[[  6 -31 -23  60   6  49 -75 -76]
 [  7 -28 -25  59   7  45 -77 -77]
 [  6 -34 -80  78   6  47 -48 -30]
 [  8 -36 -80  78   8  46 -49 -28]
 [  4 -30 -24  57   4  46 -76 -76]
 [  7 -29 -25  69   7  49 -75 -73]
 [  6   3 -80  47   6  14 -77 -62]
 [  9 -33 -81  78   9  49 -48 -27]
 [  7 -37 -77  79   7  52 -49 -29]
 [  7   2 -82  48   7  15 -76 -62]
 [  6 -36 -77  78   6  50 -48 -31]]
Indices start at 0.
The entry just right of the smallest entry -> 48
Read off the entry in row 0 and column 0.
Answer: 6
The entry in the bottom-left corner is 6
Read off the top entry of the column that holds the smallest entry.
Answer: -23
Read off the entry in row 1 and column 0.
Answer: 7
The entry at row 1, column 2: -25
The entry in the bottom-right corner: -31
The entry just left of the smallest entry is 2
The entry at row 2, column 1: -34
Read off the entry directly above the smallest entry.
Answer: -77
The entry in row 2 and column 2 -> -80
The entry directly below 60 is 59
Read off the entry directly below the smallest entry.
Answer: -77
Read off the largest entry.
Answer: 79
Read off the top-right entry.
Answer: -76
Read off the entry at row 2, column 0.
Answer: 6
The entry in row 0 and column 1: -31
Read off the entry just right of the largest entry.
Answer: 7
Read off the entry just right of 14.
Answer: -77
The top entry of the column that holds the largest entry is 60

Questions about the row below.
1) Find the smallest entry.
2) Find the second entry from the right.
3) Find the 1st entry from the left.
4) Find the second entry.
5) Find the third entry from the left.
[ 88 147  96  68  68 122 195 129  88 211  95  62  16  78  81]
1) 16
2) 78
3) 88
4) 147
5) 96

array([-649, -959, -505,   17,  804, -396, -890, -186,  201,  683])
The smallest entry -> -959
Read off the entry just right of -186.
A: 201
The entry just left of -890: -396

Read these off the array that follows. Indices start at 0.
1) Which number is the entry in the bottom-left corner?
2) Which number is the top-left entry?
3) Which number is the entry in the top-right corner?
4) Which number is the entry in row 1 and column 1?
5) Which number is the bottom-right entry?
6) Which number is the entry just right of -479?
7) Which number is the entry just left of -380?
8) Which number is the minimum?
[[-568 -609  -49 -631  299 -211  235  492  137]
 [ 163 -271  -50 -568 -380 -479  198  810  137]]
1) 163
2) -568
3) 137
4) -271
5) 137
6) 198
7) -568
8) -631

Questions about the table below. Indices start at 0.
1) Find the bottom entry of the column that holds the smallest entry.
2) Find the entry in row 0 and column 2.
3) Find the top-right entry.
4) Find the entry directly below the largest entry.
5) Find the entry directly above -25.
6) Find the entry in row 0 and column 0.
7) Find the entry in the bottom-left corner.
8) Find the entry directly above the smallest entry.
[[ 23   7 -35 -40 -45   3  25 -16]
 [ 52  27  15  60   4 -19 -24   8]
 [ -2   2  41  62  50  -7 -34  25]
 [ -1  -2 -33 -52 -35   6  31 -13]
 [ 41  20 -30 -21 -47  -2  16 -22]
 [-36 -18 -17 -55 -10  18  22  -6]
 [-49 -26 -10 -43   4  15  14   3]
 [-34 -12  34  29  55   6 -19  35]
 [ 59  30   5  44  -9 -16 -12   2]
 [-56 -21  16 -10  35   5   3  22]
 [-47 -14  26   9  47   7  -8  32]
 [ 20  11  37  70  36 -12 -36  18]
 [ 39  20  27  69  19 -17 -33  13]
 [-56 -28   1 -27  20   8  10  13]
 [-21  -9 -25 -58 -22  13  31 -12]
 [-21  -8  40  47  55   0 -28  32]]
1) 47
2) -35
3) -16
4) 69
5) 1
6) 23
7) -21
8) -27

data =
11	-16	20	12	-16	-4
-23	30	43	-86	-70	16
-32	-7	-39	-3	-29	-9
-19	37	47	-50	-48	-1
74	-43	-20	26	55	-46
The entry just left of -29 is -3
Which number is the third smallest entry?
Answer: -50
The entry directly above -3 is -86
Which number is the entry just right of 11?
Answer: -16
The smallest entry in the last row: -46
The largest entry in the first row is 20
Which number is the 3rd-last entry, reading row by row?
Answer: 26
Which number is the bottom-left entry?
Answer: 74
Which number is the entry just left of the smallest entry?
Answer: 43
Which number is the entry just right of the largest entry?
Answer: -43
Which number is the last entry in the row that holds the smallest entry?
Answer: 16
Which number is the entry directly below 47?
Answer: -20

a = [-27, 9, 3, 40, 25, 44, -37, 15, 31, -18, -10, 67]
The entry just right of -27: 9
Give the entry just left of 25.
Answer: 40
The entry just left of the largest entry -> -10

B =
[[  1.67   9.78   7.14   9.06   3.91   9.36  -4.11  22.44   5.43  -5.33
    5.01   3.30   4.40]
 [  0.54  -0.43  -8.14   6.12   7.80  -0.84  20.03  -9.24   7.61   5.35
   -7.77  12.19   0.57]
 [  3.40   2.68   0.49  -0.03  12.78  -5.90  10.99 -17.79   6.15  13.98
    0.04  11.91   0.11]
 [  8.80  12.67  22.72 -10.99  20.52 -12.13 -16.66 -20.00   2.84  25.99
   19.71   8.11  -0.19]
 [ -1.52   0.57  10.07  11.06  13.19   4.64 -14.26  12.67  10.16  -6.83
    7.09   6.20  -8.14]
 [ -0.65  -3.25  20.59  -0.74  23.42  -8.27 -20.17 -13.42   7.46  13.92
   17.30   7.34 -10.03]
 [ -7.57  -8.91   8.36  20.67   8.74  12.59  -7.77  21.67  13.70 -13.98
    6.15   4.23  -6.49]
 [ -6.85  -5.63   0.99  -6.79  15.45 -11.69   3.78  -7.01  -2.25  16.66
    2.51   4.79  -1.79]
 [  8.00  11.39  17.60  20.81   4.49  18.43 -10.97  18.04  17.30 -10.47
   13.50   7.38   2.13]
 [ -9.54 -11.63 -12.64  -4.56  13.22 -12.85  20.93 -13.72  -1.45  15.00
   -9.43   8.55  -3.32]
 [ -7.51  -6.28  -4.02  24.12  -0.16  17.22   9.25  29.23  13.20 -19.51
   -4.93   5.06  -0.19]
 [-11.53 -13.85 -13.63   1.79  11.41  -8.05  21.06  -7.12   1.97   7.27
  -10.82   8.27  -4.63]]
The entry just left of the largest entry: 9.25
The largest entry -> 29.23
The entry just right of the largest entry: 13.20
The entry just right of 13.20: -19.51
Find the entry just right of 15.00.
-9.43
The entry just left of -10.03: 7.34
The entry just left of -11.69: 15.45
Find the entry just right of -0.65.
-3.25
Find the entry just right of -7.01.
-2.25
The entry just right of the smallest entry -> -13.42
The entry just right of 1.97 is 7.27
The entry just left of 17.22: -0.16
The entry just left of the smallest entry: -8.27

[[-320 -215  304 -588 -861  -53  686 -136   97  149 -222  427 -961  168]
 [ -83 -395 -305  -65 -244 -130  545  455 -561  250   31 -229 -551 -151]
 [-491  368  -98  178 -411 -422 -207  229  336   77 -505  605  145    4]]
Give the third entry from the end, reading row by row.
605
The second entry on the diagonal from the top-right corner is -551
Give the bottom-left entry.
-491
Give the entry just left of 31.
250
The 2nd smallest entry is -861
Give the bottom-right entry.
4
The smallest entry in the last row: -505
Give the top-right entry.
168
The entry just right of the largest entry: -136
The top entry of the column that holds the smallest entry is -961
Give the entry directly above -395.
-215
The bottom entry of the column that holds the smallest entry -> 145
Give the top entry of the column that holds the largest entry.
686
Give the entry directly above -305.
304
The third largest entry: 545
Give the first entry in reading order.
-320
The entry directly above -229 is 427
Give the entry just left of -222.
149
